Here are some points, one per row:
array([ 31, -30,  29,   1,  47,  60,  -1,   4, -23,  19,   6,  14,  28,  -7,
        26,  15,  -1,   2,  23,  18,   8,  -7,  -6,  12,   8,   9,  33,  -8,
        18,  10,  -4,   6,  45,   3,  24, -21,   9,  40])
array([ 30,   0,   6,  31,  -8,  27, -21,  13,  13,  26,  13,  -3, -18,   1,
        23, -13,  11,  14,   7,  28,  27,  25,  24, -12,  46,  42,  52,  27,
        36,  -8,   3, -14,  27,  -2,  11,  -6, -11,  24])
array([  7,  19,  13,  39, -13,  31,  10, -13,  -4,  14,  -1,  23,  30,  33,
         4,  -4,  32,  42,  38,  -1, -15,  26,  40,  40, -16, -32,  50,  22,
        39,  12,  18,  -7,  34,  23,   2,   2,  -6,  35])
array([ 17,  -4,  34,  10,  31,  26,   2,  26,  16,  29,  19,  -8, -17,  28,
        51,  36,  41,  30,  42, -16,  32,  35,  46,  43,  28,  18,   8,  15,
        24,  36,  38,  43,  29,  19,   1,  12,  20, -11])
array([ 25,  14,  21,  36,  -8,  34,  21,  18,   3,  -8, -11,  15,  39,  23,
        -9, -12,  29,  31,  27,   9,   2,  14,  38,  16,  27,  10,   6, -14,
        30,  53,  36,  21,  16, -11,  66,  10,   3,   3])
array([ 37,  32, -15,   0,  14,  31,  11,  -5,  -3,  34,  -1,  22,  17,  36,
        33, -24,   5,  33,  32,  30,  20,   9,   4,  11,  11,  14,  -6,  33,
        17,  19,  -6,  30,  10,  27,  36,  13,  30,  33])
array([ 28,  17, -12,   9,  22,  31,   4,  -6,  11,  16,  18,  24,  26,  17,
        27,   0,  33,  27,  22,  32,  17, -16,  45,  27,  11,  28,   2,  34,
       -38, -14,  20,  33,  21,  16,  20,  22, -18,  22])
array([ -5,  18,  25,  29,  -1,  33,  10,   1,  -7,   7,   1,  13,  25,  47,
         5,  -7,   8,  20,  39,  39,  16,  -6,  27,  34,  29,  26,   9, -25,
        30,   1,  34,  35, -24, -15,   0,  25,  23,  20])
array([  7,  17,  24,  50,   3,  25,  23,  14,  -1,  25, -14,  22,  31,  23,
       -11,  -3,  13,  30,  29,  46,  22, -20,  29,  28,  33,  34,   3,  28,
         5,  24,  24,  38,  26,  15, -22, -17,  28, -14])
array([ 10,  25,  -3,  22,  12,  50,  12,   4,  -4,  23,  15,  45,   0,  -9,
        44,  14,  44,  15,  12,  22, -20,  41, -10,  31,  11,  19,  -2,   6,
        36,  27,  25,  27,   9,  -5, -12,   8,  11,  -3])
array([  8,  -8,  28,  -3,  50,  47,  44, -17,  -1,  20,  -2,  12,  22,  23,
         9,   2,  10,   8,   0, -16, -15,  12,  31, -11,  22,  38,  15,  17,
        38, -13,  -3,   7,  42,  26,  26,  20,  -5,  25])
array([ 12,  18,  33,  61, -12,  29,  -3, -17,  21,  18,  -4,  23,  26,  20,
        23,  51, -22,  18,  39,  19,  27,  30,  11, -17,   8,  15,   6,  38,
        16,  23,   1,  24,   3,  29,  35,  27,  16,  23])
array([ 28,  34, -29,  14,  35,  41,  19, -11,   1,  38,   4,   7,  22, -13,
        17,  26,  21,  25,  30,  -9,  18,  20,  44,  19,  26,  -3,  42,   9,
        34,  29,  28,  38, -18, -19,  15,  18,   7,  11])
array([ 10, -17,   1,  24,   1,  24,  -2,  27,  14,  19, -21, -16,   4, -28,
        48,  -8,  12,  24,  25,   5, -16,  28,  34,  31,  21,  15,  -1,   5,
        -5,  -8,  30,  25, -13,  41,  17,   4,  10,  23])
array([47, 24, 14, 10, 16, 57, 13, 10,  1, 21, 13, 27, 11, 12, -6,  8, 22, 47,
       50, 45, 19,  3,  5, 38, 34, 39, 42, 62, 38, 12, 11, 47, 27, 52, 55, 61,
       30, 34])
array([ 36,  19,  13,   2, -13,  41,  29,  -4,   3,  26,  34,  22,  34,   5,
        18,   5,  17, -10,  45,   8,  21, -22,   5,  24,  32,  27,   7,  50,
        16,   1,  72,   4,  -7,  27,  14, -19,   1,  11])
array([-10,  23,  16,  -7,  12,  22, -22,  14,   2,  22,  -9,  13,  10,   2,
         6,   3,  16,  10,  16, -11,  -8, -19,  13, -28, -15,  17,  28,   8,
        23,   0,  31,  -4,  16,  16,  15,  44,  48, -26])
array([ 18, -15,   1,  13, -14,  35,  11,  16,   9,  42,   9,   1,   6,  12,
        25,  -9,   0, -24,   2,  25,  27,  32,  41,  22, -32,  34,  48,  23,
        34,  27,  26,  31,  14,   2,  18,  26,  13,  12])
array([ 10,  28,  42, -14,  -1,  -1,  -5,  17,  -1,  19,  24,   0,  10,   0,
       -10,  19,  11, -10,  11,  20,  21,  23,  23,  23,  11, -14, -16,  34,
        27,  22, -34,  10, -19,  24,  20,  13,  -4,  10])
array([ 46,  17, -19,  24,   3,  35,  15,  -8,  -4,   7,  -4,   9,  24,  29,
        -8,  32,   8, -19,   0,   2,  21,  27,   8,  44,  38,  30,  40, -19,
        -5,  -1, -13,  -7,  40,  37,  30,  31,  40, -24])
array([  2, -15, -13,  37,  23,   0, -18,   2,  15,   5,  -1,  12,  38,  36,
        -6,  14,  -8,   5,  43,  13,  19,  21, -26,  16,  13,  32,  10,  39,
        26,   2,  24,  48,  15,  14,   7,  10, -19,  -1])
array([ 38,  18,  18,  20,  10,  24,  21,  10, -23,  34, -10,  32,  13,  24,
         4,   4,  14,  33,  16,  22,  36,  26,  -3,  -1,   6,   9,   0,  17,
       -16,  -6,  32,  17,   1,  16,   9,  21, -16,  19])
array([ -3,  -6, -17,  39,  -1,   8,   5,  13,  -4,  11,  27,   0,   2,  13,
       -11,  30,  14,  -9,   5,  11,  17,  20,  25,  27,  27,  -9, -26,  37,
        28,  30,  36,  -4,  42,  -7,  27,  40,  45,  70])
array([ 37,  13,  -1,  -2,  24,  41,  -5, -15,  42,  40,  30,  15,  13,   6,
        11,  23,  17,  37,  25,  34,  -5,  33,  40,  22,  28,  23,  -4, -18,
        37,  35,  56,  26,  19,  23,  -4,  13,   9,  -1])
array([ 29,  25, -10,  39,  31,  80,  19,  35,  23, -19,  -2,   1,  10,  25,
        10,  -4,  15,  -6,  27,  12,  63,   7,  16,  -2,  -9,  15, -11,  22,
        39,  33,  -1,  -8,  -4,  53, -22,  29,  -6,  41])
array([  1,  15,   2, -11,  -2,   5,  26,  44,  25,  20,  -9,  15,  37,  27,
        51,  29,   3,  18,  38,  56,  35,  36,  29,  -2,  30,  43,  59,  26,
        43,  14,  19, -21,  39,  21,  17,  16,  -1,  24])
array([ 19, -14,   0,   5,  25,  32,  14,   2,  27,  45,  21,  18,  39,  24,
         4,  -6,  57,  41,  43,  26,  29,  21, -14,   2,  17,  31,  26,  38,
        15,  33, -10,   2, -18,  17,  22,  32,  58,  53])
array([ -4,  -2,  -3,  29,  12,   2,  15,  10, -13, -21,  59,  38,  18,   0,
        36, -23, -17,  23,  19,  26,  36,  37,  30,  -3,  26,  33,  64,  29,
        35,  34,  25,  13,  22,  23,  16,  22,  19,   5])
array([ -6,   3,  27, -19,  31,  54,   5,  -3,  19,  17, -16,  19,  -2,  13,
         6,   4, -23,   4,  -1,   2,   9,  21,   6,  34,  35,  11,  12,  43,
       -10,  43,  12, -15,   4, -20,  -5,  26,  16,  26])
array([-14,  -3,  -6,  13,  -9,  19,   6,   6,  17,  25,   6,  10,  -9,  13,
        25,  17,   6,  15,   4,  -3,   5, -35, -14,  15,  16,  16,  35, -18,
         8,  23, -11,   8,  24,  20,  21,  11, -14,  27])
array([-10,   4, -13,  16,  10,  27, -11,  13, -24,  13,  17,  -6,  12,  38,
        -8,  46,   4,  11,  14,  35,  12,  34,  12,  -3,  -5,  23,  14,  39,
        10,  33,  18,  25,  -4,  39,  34,  -5,  -4,  12])
array([ 16,   1,  29,  22,  26,  15,   7,   8,  27,  15, -15,   4,  15,  18,
        53,  13,  30,  -8, -38,  40,  45,  26,  30,  28, -10,  -3,  43,  43,
        51,  25,  46,  32,   2,   7,  37,  16,  26,   4])
array([ 54,  23,   4,  21,  12,  41,  44,  37,  36, -11,  33,  -3,   8,  26,
         0,  24, -13,  15,  10,  13,  -4,   4,   0, -13, -11, -19,  24,  12,
         1, -17,  14,  26,   4, -16,  -3,  -4,  26,   0])
array([-13, -10,   8,   6,  -7,  33,   7, -28,  13, -11,  -6, -22,   4,   8,
        -4,  14,  16,  15,  30,  29,  58,  24,  -2, -11,   9,  11,   7,  26,
         8,  -4,  22,  50,  34,  37,   3,   0,  13,   9])
array([ 32,  48,  34,  -2,   1,   5,   0,  17,   5,  12,  -4, -11,  10,   8,
         6,  17,   4,   6,  -9, -10,   3,  11,   4,  19,  29,  43,  34,  10,
         5,  49,  36,  46,  46,  18, -22,  12,  30,  82])
array([-29,  43,  41,  19,  42,  56,  10,  24,  36,  50,  20,  17,  18,  15,
         7, -11,   5,  -8,   8,   5,   6,  13,   3,  10,  23,  15,  41,   0,
         4,  -2,  12,  29,  50,  38,  42,  12,   1,  27])
array([ 13, -14,   2,  -3,   6,  37,  -7,  32,  21,  35,   8,  32,  11,   5,
        26,  28,  26,  33,  14, -19,  31,  28,  47,  34,  35,   7,   9,   1,
        31,  20,  33,  53,  13,  32,  -4,   2,  18,   6])
Along one direction, these points spread out more than along any other. How far along it is each point below, from 0 to 99? 50 is the average, and the first point above lies past it. One standard deviation of the points above along it is 16.
array([ 10,  25,  -3,  22,  12,  50,  12,   4,  -4,  23,  15,  45,   0,  -9,
        44,  14,  44,  15,  12,  22, -20,  41, -10,  31,  11,  19,  -2,   6,
        36,  27,  25,  27,   9,  -5, -12,   8,  11,  -3]) 25
array([-13, -10,   8,   6,  -7,  33,   7, -28,  13, -11,  -6, -22,   4,   8,
        -4,  14,  16,  15,  30,  29,  58,  24,  -2, -11,   9,  11,   7,  26,
         8,  -4,  22,  50,  34,  37,   3,   0,  13,   9]) 62
array([ 37,  32, -15,   0,  14,  31,  11,  -5,  -3,  34,  -1,  22,  17,  36,
        33, -24,   5,  33,  32,  30,  20,   9,   4,  11,  11,  14,  -6,  33,
        17,  19,  -6,  30,  10,  27,  36,  13,  30,  33]) 60
array([ 31, -30,  29,   1,  47,  60,  -1,   4, -23,  19,   6,  14,  28,  -7,
        26,  15,  -1,   2,  23,  18,   8,  -7,  -6,  12,   8,   9,  33,  -8,
        18,  10,  -4,   6,  45,   3,  24, -21,   9,  40]) 65
array([ 12,  18,  33,  61, -12,  29,  -3, -17,  21,  18,  -4,  23,  26,  20,
        23,  51, -22,  18,  39,  19,  27,  30,  11, -17,   8,  15,   6,  38,
        16,  23,   1,  24,   3,  29,  35,  27,  16,  23]) 66
array([ 38,  18,  18,  20,  10,  24,  21,  10, -23,  34, -10,  32,  13,  24,
         4,   4,  14,  33,  16,  22,  36,  26,  -3,  -1,   6,   9,   0,  17,
       -16,  -6,  32,  17,   1,  16,   9,  21, -16,  19]) 56
array([ 10, -17,   1,  24,   1,  24,  -2,  27,  14,  19, -21, -16,   4, -28,
        48,  -8,  12,  24,  25,   5, -16,  28,  34,  31,  21,  15,  -1,   5,
        -5,  -8,  30,  25, -13,  41,  17,   4,  10,  23]) 31
array([ 29,  25, -10,  39,  31,  80,  19,  35,  23, -19,  -2,   1,  10,  25,
        10,  -4,  15,  -6,  27,  12,  63,   7,  16,  -2,  -9,  15, -11,  22,
        39,  33,  -1,  -8,  -4,  53, -22,  29,  -6,  41]) 68
array([ 46,  17, -19,  24,   3,  35,  15,  -8,  -4,   7,  -4,   9,  24,  29,
        -8,  32,   8, -19,   0,   2,  21,  27,   8,  44,  38,  30,  40, -19,
        -5,  -1, -13,  -7,  40,  37,  30,  31,  40, -24]) 63
array([-29,  43,  41,  19,  42,  56,  10,  24,  36,  50,  20,  17,  18,  15,
         7, -11,   5,  -8,   8,   5,   6,  13,   3,  10,  23,  15,  41,   0,
         4,  -2,  12,  29,  50,  38,  42,  12,   1,  27]) 65
array([-10,  23,  16,  -7,  12,  22, -22,  14,   2,  22,  -9,  13,  10,   2,
         6,   3,  16,  10,  16, -11,  -8, -19,  13, -28, -15,  17,  28,   8,
        23,   0,  31,  -4,  16,  16,  15,  44,  48, -26]) 56
array([ 32,  48,  34,  -2,   1,   5,   0,  17,   5,  12,  -4, -11,  10,   8,
         6,  17,   4,   6,  -9, -10,   3,  11,   4,  19,  29,  43,  34,  10,
         5,  49,  36,  46,  46,  18, -22,  12,  30,  82]) 49
array([47, 24, 14, 10, 16, 57, 13, 10,  1, 21, 13, 27, 11, 12, -6,  8, 22, 47,
       50, 45, 19,  3,  5, 38, 34, 39, 42, 62, 38, 12, 11, 47, 27, 52, 55, 61,
       30, 34]) 61
